In the rows, zero is written as 128.
Each path below is one point turned by a fixed rotation once a step. After each direction that follows a path, write how fast that rotation turns it, in degrees per step (0 if it stays still).
Each turn is a multiple of 5 degrees from 10 to 175, or 0.
Each row of a path follows its step; steps can be skipped.

step 1: [130 122 153 177 101 104 96 134 126 129 124 82 81 109 81 105 148 120 151 129 101 90 151 139 129 85 134 63 161 121 92 82 115 146 141 170 100 144 140 134 120 139 121 135 91 168 106 113 142 77 125 105 133 162]
step 4: [124 103 115 141 123 173 75 121 117 103 146 140 81 101 114 97 162 143 123 90 138 138 155 89 98 110 145 81 117 100 131 104 131 132 131 122 131 131 225 112 134 154 150 121 143 143 112 165 150 115 185 131 133 103]
step 7: [141 148 129 158 120 134 146 168 135 94 117 103 143 79 103 93 144 132 131 138 162 103 148 145 135 78 96 71 119 118 81 79 90 110 126 153 86 172 180 147 131 129 110 84 103 104 121 114 115 102 120 118 156 111]
step 8: [172 149 154 91 104 139 111 123 142 147 145 145 81 116 103 162 138 130 118 124 135 162 146 112 129 118 129 106 137 173 127 100 156 114 103 180 163 91 189 134 129 125 104 141 145 90 83 122 115 62 168 126 180 131]
step 12: [143 171 94 144 117 136 97 117 152 141 132 162 72 91 140 153 87 119 114 128 141 138 102 83 134 155 133 89 134 117 70 114 153 91 126 147 78 106 162 135 141 167 158 114 82 76 132 126 133 141 133 112 156 162]
step 13: [150 142 116 121 130 139 122 204 134 61 121 129 104 127 93 104 126 99 95 102 180 151 157 161 147 120 124 94 70 114 126 86 86 112 97 158 109 134 150 76 124 132 139 117 129 102 131 111 112 108 155 150 129 131]
step 15: [91 169 109 96 146 165 130 148 158 130 77 113 101 87 101 167 149 76 102 111 186 121 102 186 144 129 138 146 142 146 122 113 122 107 105 125 112 118 187 115 86 130 129 117 115 112 126 175 162 120 141 88 114 135]
step 17: [162 139 137 107 170 185 107 150 144 121 111 114 102 125 116 116 168 105 121 195 144 116 136 141 121 137 162 112 151 113 108 115 122 73 164 165 111 133 174 96 119 70 123 143 125 96 141 88 127 125 188 107 140 128]
[135 123 124 123 133 130 126 119 125 115 122 137 123 137 112 124 114 125 132 124 117 128 142 130 134 123 126 135 131 113 126 134 142 135 136 131 117 132 120 132 131 128 127 136 121 116 123 140 125 121 128 124 123 134]	40
[124 132 129 143 122 135 123 121 130 116 131 143 123 131 141 116 125 113 129 126 139 123 134 139 132 129 115 119 131 141 130 131 127 140 120 126 132 128 131 136 136 125 120 137 123 124 137 127 141 128 127 127 124 121]	130
[134 127 141 139 125 130 134 117 122 131 128 140 141 127 131 137 124 128 128 141 129 134 115 126 130 115 127 128 123 117 120 129 114 133 136 132 117 126 126 139 127 133 128 117 129 119 117 125 143 131 123 141 124 128]	160
[137 132 141 120 127 127 124 130 130 135 128 130 113 131 126 127 139 125 146 125 128 125 128 122 133 129 123 131 147 116 133 132 128 133 123 136 127 122 125 132 120 111 127 123 132 128 126 125 131 131 128 134 139 106]	115
[124 132 130 123 138 134 126 124 116 122 114 124 124 130 119 122 138 137 124 124 150 121 124 139 133 133 119 136 122 124 131 129 124 121 136 131 120 134 129 124 124 120 122 135 143 129 126 113 136 128 119 129 125 137]	175
[135 117 133 123 119 138 143 118 129 119 121 130 123 126 127 130 124 133 132 127 115 123 138 128 128 139 133 119 120 133 133 127 113 124 142 127 122 115 140 131 127 118 120 123 126 143 138 124 126 119 129 128 126 126]	115
